In the rows, 128 means zero.
Rotation paths and how fast each direction turns (deg/step)
Each turn is a multiple of 5 degrees from 10 to 175, or 0.
Each row of a path follows its step; steps can be skipped.
Rotation 1:
step 1: [129 134 130 130 130 124 124 131 127 133 124 132 120 125 134 143 125 129
 130 123 124 127 127 131 128 140 120 114 127 117 127 131 124 123 131 122
 128 124 137 124 139 129 127 138 124 120 122 136 126 125 124 124 129 113
 142 126 117 142 117 135 134 139 132 130 118 123 128 138 132]
step 5: [140 142 125 130 121 129 132 134 133 128 131 126 139 128 125 130 130 134
 138 128 118 122 127 136 140 130 131 115 120 134 131 131 126 129 129 124
 121 126 144 122 136 131 131 132 127 117 135 126 127 130 127 120 134 114
 125 122 129 140 134 126 123 140 119 123 125 125 138 137 123]
step 6: [133 127 129 124 126 118 121 121 119 131 126 125 131 119 125 142 127 118
 131 123 112 130 133 130 130 137 119 113 133 130 122 137 126 125 132 135
 128 128 132 135 131 133 131 133 128 125 127 123 127 130 117 120 126 121
 137 134 124 134 114 128 140 132 110 121 129 125 129 135 129]
step 7: [132 130 125 124 124 129 126 122 126 125 120 132 128 119 122 124 129 119
 133 129 131 128 133 141 138 131 126 120 139 137 128 141 129 130 128 125
 129 129 128 119 133 127 134 130 124 126 119 141 144 115 134 124 129 122
 135 120 116 132 114 138 125 132 124 135 133 120 121 117 130]
step 8: [123 136 126 140 124 123 130 109 129 120 118 123 129 126 121 134 127 117
 128 130 134 125 130 133 140 117 125 129 132 133 122 131 134 120 135 127
 120 119 127 129 146 135 134 128 128 132 133 130 127 114 125 126 141 123
 122 120 132 129 135 134 121 136 127 118 131 128 132 130 134]
step 23: [129 135 122 127 125 130 131 122 131 129 134 129 136 119 125 128 123 122
 138 129 128 124 130 127 142 128 113 116 125 132 134 135 117 123 127 129
 117 128 128 138 143 131 134 129 123 128 129 128 120 128 119 122 123 110
 138 124 130 120 127 129 134 132 121 127 132 120 121 145 133]
step 25: [135 122 126 134 118 136 139 122 142 124 121 135 125 129 122 124 119 118
 131 127 132 124 136 140 127 118 133 120 125 134 121 137 124 125 134 130
 119 119 139 118 137 129 129 125 125 127 135 126 140 119 133 120 127 127
 131 118 129 137 128 127 116 137 123 124 133 126 134 123 126]
Speeds:
[126 131 129 126 129 131 129 129 128 127 127 128 127 128 128 129 125 126
 129 127 129 128 125 127 127 126 129 128 129 128 130 126 126 125 128 128
 129 127 128 129 127 128 129 126 128 129 129 129 129 127 128 127 130 129
 126 126 128 134 130 127 125 127 129 124 126 129 129 126 129] | 85
[127 125 128 128 128 127 130 128 128 127 127 129 126 125 130 129 127 127
 133 127 127 128 128 124 130 131 126 131 127 127 130 127 128 128 128 129
 130 127 128 128 128 129 130 130 127 129 127 127 129 130 127 126 129 128
 128 127 129 128 127 126 130 126 126 130 128 129 128 127 131] | 125
[128 128 127 128 128 130 128 126 129 129 131 131 125 126 126 127 128 126
 127 125 130 126 127 129 129 125 128 127 123 128 131 128 128 127 128 131
 126 129 128 129 127 127 128 130 128 129 129 128 131 132 126 127 127 126
 127 129 127 128 126 129 127 129 128 130 128 127 128 127 127] | 175
[129 127 129 128 126 129 131 130 130 131 128 129 126 128 129 126 127 128
 127 128 130 130 128 127 125 130 127 128 127 129 127 130 127 125 127 129
 129 128 128 131 130 127 130 125 128 129 129 125 128 127 129 127 125 128
 128 127 128 128 130 127 127 126 130 130 130 127 126 132 128] | 10
Rotation 2:
step 2: [137 133 123 123 127 114 126 133 129 135 125 130 135 114 135 144 127 127
 131 133 127 134 121 119 142 138 139 119 128 129 124 129 135 127 128 123
 118 121 135 128 119 133 131 130 124 136 133 127 122 137 124 123 132 125
 134 127 118 128 127 129 138 130 132 130 128 111 130 133 127]
step 10: [139 120 133 119 132 127 118 122 127 129 131 122 126 123 132 136 119 123
 127 129 122 124 131 124 138 127 124 130 120 119 114 134 129 133 129 127
 125 119 120 127 133 134 139 130 143 134 122 131 125 125 134 126 140 121
 134 134 126 133 132 121 138 134 121 141 130 122 138 118 125]
step 13: [131 117 122 135 129 131 140 128 129 141 126 127 131 116 126 134 123 123
 123 124 127 124 128 126 134 126 137 132 122 126 128 137 129 133 123 125
 128 113 131 136 131 129 132 129 129 123 125 125 134 130 117 133 135 132
 128 137 113 124 138 132 141 132 131 123 140 110 120 120 124]
step 16: [138 121 118 116 121 124 124 136 143 140 122 128 131 131 125 129 115 129
 130 123 122 126 125 136 134 132 125 129 122 135 124 136 117 128 127 119
 132 117 127 126 132 125 128 133 127 128 123 137 136 125 128 128 138 135
 144 123 131 138 129 139 127 129 121 123 122 123 130 115 119]
step 19: [139 130 133 124 124 120 135 138 135 128 132 128 139 127 132 126 110 131
 125 130 125 117 134 127 140 129 132 126 119 128 120 132 131 114 128 127
 114 122 135 133 129 129 129 128 134 130 123 127 121 131 128 121 141 132
 133 126 120 134 129 121 141 124 138 123 136 120 138 133 122]
step 24: [131 121 136 121 128 128 125 131 136 143 124 121 129 118 120 125 121 124
 123 123 131 115 131 122 122 115 123 129 122 134 122 128 132 131 123 123
 123 126 133 116 131 130 130 129 118 130 120 136 128 128 133 133 128 129
 127 128 121 133 116 132 143 128 122 118 141 123 113 132 124]
step 25: [123 124 119 122 126 125 133 149 126 133 125 131 133 128 125 132 116 125
 120 120 124 135 128 126 129 132 136 129 124 130 130 134 133 125 131 114
 119 117 129 118 117 127 129 135 118 130 124 123 122 134 114 126 124 139
 138 123 121 136 126 139 131 120 129 126 124 121 124 134 127]
Speeds:
[126 129 129 127 127 127 129 128 127 132 126 127 127 128 127 130 131 130
 128 127 131 130 126 126 131 127 128 128 130 130 130 126 129 128 128 127
 133 126 128 128 128 126 127 128 126 129 129 127 131 130 127 126 127 128
 128 129 127 127 126 127 129 129 129 126 129 127 129 126 129] | 160
[128 128 127 127 127 130 126 128 128 127 130 128 127 129 126 127 126 130
 128 128 127 128 126 129 128 126 129 127 123 131 128 129 129 126 128 128
 128 128 127 129 130 127 125 129 128 130 130 130 131 131 130 129 128 130
 125 125 127 129 128 129 128 132 129 126 128 128 127 129 130] | 90
[131 127 128 128 130 129 126 126 126 129 126 126 126 128 130 130 131 129
 129 128 126 128 124 131 127 128 124 129 129 129 128 126 128 126 129 127
 129 127 128 128 127 128 127 130 130 127 126 129 127 127 130 127 131 128
 129 125 128 128 127 129 126 129 128 131 127 131 128 126 126] | 60
Rotation 3:
step 1: [122 131 130 132 137 128 138 122 141 113 136 132 139 125 136 132 127 136
 130 134 127 124 142 127 119 135 127 131 130 130 131 127 122 125 135 125
 134 127 124 142 131 128 128 131 127 143 124 126 119 136 127 131 124 137
 124 136 114 125 124 125 126 128 139 122 120 123 115 135 128]
step 6: [123 136 130 126 129 117 138 121 137 129 122 138 131 132 141 131 120 133
 135 121 130 129 122 129 138 124 122 122 140 117 131 136 123 126 127 126
 135 122 129 135 130 116 121 145 123 137 127 125 118 132 129 126 115 129
 122 128 119 123 129 125 127 128 130 124 127 112 131 123 138]
step 11: [128 125 128 125 128 123 127 126 132 125 123 140 129 143 126 139 124 121
 127 121 136 130 128 129 134 116 118 127 129 124 137 138 125 129 119 127
 130 134 128 127 127 127 124 134 134 127 130 114 121 116 125 124 129 127
 138 127 117 142 145 126 120 136 129 122 131 121 114 125 137]
step 12: [128 123 114 127 138 127 125 133 120 129 135 131 131 132 122 126 136 121
 125 136 122 113 117 133 130 122 122 122 123 133 121 129 125 118 129 132
 116 115 128 129 121 129 132 131 131 136 129 119 124 129 132 126 126 122
 137 141 120 128 106 127 125 133 139 134 126 128 120 131 123]
step 17: [121 135 127 127 132 131 131 123 129 122 144 133 128 125 139 130 122 135
 117 124 128 128 130 138 128 128 126 129 123 139 124 130 133 127 138 126
 130 128 124 131 122 130 131 128 117 141 128 125 116 140 138 115 127 128
 144 140 118 124 118 131 136 135 134 125 121 134 124 122 119]
step 19: [130 133 120 126 134 130 123 126 128 121 128 123 127 142 123 121 135 127
 118 133 143 128 144 130 124 124 138 133 134 129 123 135 124 137 129 128
 132 133 118 134 115 125 128 130 126 131 136 125 124 134 120 118 115 138
 120 128 127 121 121 128 126 128 115 140 118 124 126 137 132]
step 22: [134 126 117 127 125 110 136 128 146 129 131 127 132 122 139 125 120 137
 129 121 134 139 126 141 136 131 123 122 135 120 125 123 125 112 126 138
 136 136 124 122 126 133 124 127 125 144 128 127 122 132 130 121 123 125
 134 136 121 122 128 124 130 127 132 126 128 125 129 122 130]
Speeds:
[130 128 128 128 128 126 125 126 130 129 130 127 126 129 130 128 127 125
 129 128 128 126 128 129 127 125 130 129 128 128 131 130 129 127 129 129
 129 130 129 130 130 126 128 125 130 128 127 128 128 127 127 130 125 130
 127 127 126 125 129 130 130 124 129 130 130 126 127 127 126] | 85
[128 127 127 130 128 127 130 127 129 131 128 129 130 130 127 128 129 125
 128 129 125 128 127 130 129 129 129 127 127 126 127 126 128 127 125 128
 126 130 130 129 130 130 127 127 129 128 128 126 129 127 129 130 128 127
 130 128 126 127 131 128 125 131 127 130 125 127 128 130 126] | 25
[129 128 125 128 130 128 126 128 129 126 126 129 129 128 130 129 129 126
 128 130 124 126 130 126 126 127 126 129 128 131 127 128 130 128 128 126
 128 129 128 126 129 124 129 128 129 130 131 128 128 131 128 130 132 128
 128 129 130 127 126 130 127 127 127 130 127 128 129 131 128] | 160
Rotation 4:
step 0: [128 132 134 128 137 132 134 133 144 132 138 130 133 136 121 129 117 131
 132 136 137 135 128 123 119 135 134 130 121 117 129 110 125 125 139 124
 133 132 123 123 126 139 131 122 140 124 138 137 126 127 132 126 133 135
 130 124 120 125 129 122 122 117 120 128 138 122 126 133 123]
step 6: [132 127 138 139 133 142 135 125 131 124 128 137 121 128 136 124 132 133
 127 132 121 135 118 117 120 139 131 135 126 114 136 131 140 127 131 126
 128 131 121 119 130 135 126 126 123 130 122 133 110 127 126 121 131 117
 119 123 126 136 133 119 126 126 126 118 126 120 133 137 126]
step 13: [124 129 123 126 125 137 131 126 135 126 131 133 132 122 123 133 128 142
 136 125 120 133 130 129 133 141 139 127 131 120 140 114 122 136 129 142
 132 136 129 115 126 127 131 119 123 132 120 139 122 131 124 117 123 128
 129 120 117 143 114 129 126 123 127 127 130 124 131 132 126]
step 16: [137 125 128 140 137 127 128 130 135 133 140 139 112 139 131 120 129 121
 141 117 123 146 123 132 124 130 138 123 131 125 131 128 136 129 133 132
 131 125 133 124 132 127 138 120 128 123 125 126 124 137 127 117 130 141
 133 124 125 133 133 121 132 124 130 121 128 124 119 138 130]
step 18: [125 117 131 132 122 131 127 124 135 132 124 133 125 131 137 129 131 132
 133 143 123 133 121 136 120 136 126 139 124 112 127 122 126 125 134 131
 119 136 135 132 127 139 131 125 117 127 140 130 123 128 128 117 117 115
 125 126 131 132 131 124 121 139 130 118 139 118 134 133 118]
step 21: [125 126 137 147 128 127 129 126 130 129 124 141 118 123 121 130 127 121
 120 121 125 134 135 120 126 128 140 134 130 128 139 126 129 121 132 130
 123 132 123 114 130 136 129 121 132 136 116 139 123 119 122 122 119 122
 118 129 129 129 135 120 115 132 130 120 129 123 124 122 118]
step 23: [131 126 139 145 127 131 124 133 130 126 143 129 128 126 127 133 125 144
 141 135 123 133 123 131 119 131 134 118 131 121 128 123 127 137 139 123
 126 133 124 128 129 139 127 117 120 125 131 129 124 135 128 124 127 133
 132 119 116 119 118 121 124 124 118 125 127 144 128 130 126]
Speeds:
[131 128 128 127 127 129 129 127 130 125 128 127 132 129 128 128 128 131
 126 127 129 129 128 129 127 127 122 130 130 129 129 127 129 128 127 127
 127 128 128 126 128 129 130 128 129 128 126 128 128 129 127 128 128 127
 129 127 125 129 130 130 128 127 127 127 129 124 130 130 126] | 55
[128 127 127 128 128 129 124 129 126 126 130 128 127 129 129 127 131 127
 130 127 127 130 131 127 127 128 127 128 133 126 127 129 129 129 129 129
 129 128 127 127 129 127 127 127 127 128 127 128 127 128 127 128 129 127
 126 128 129 129 127 128 128 130 125 122 129 127 128 125 127] | 145
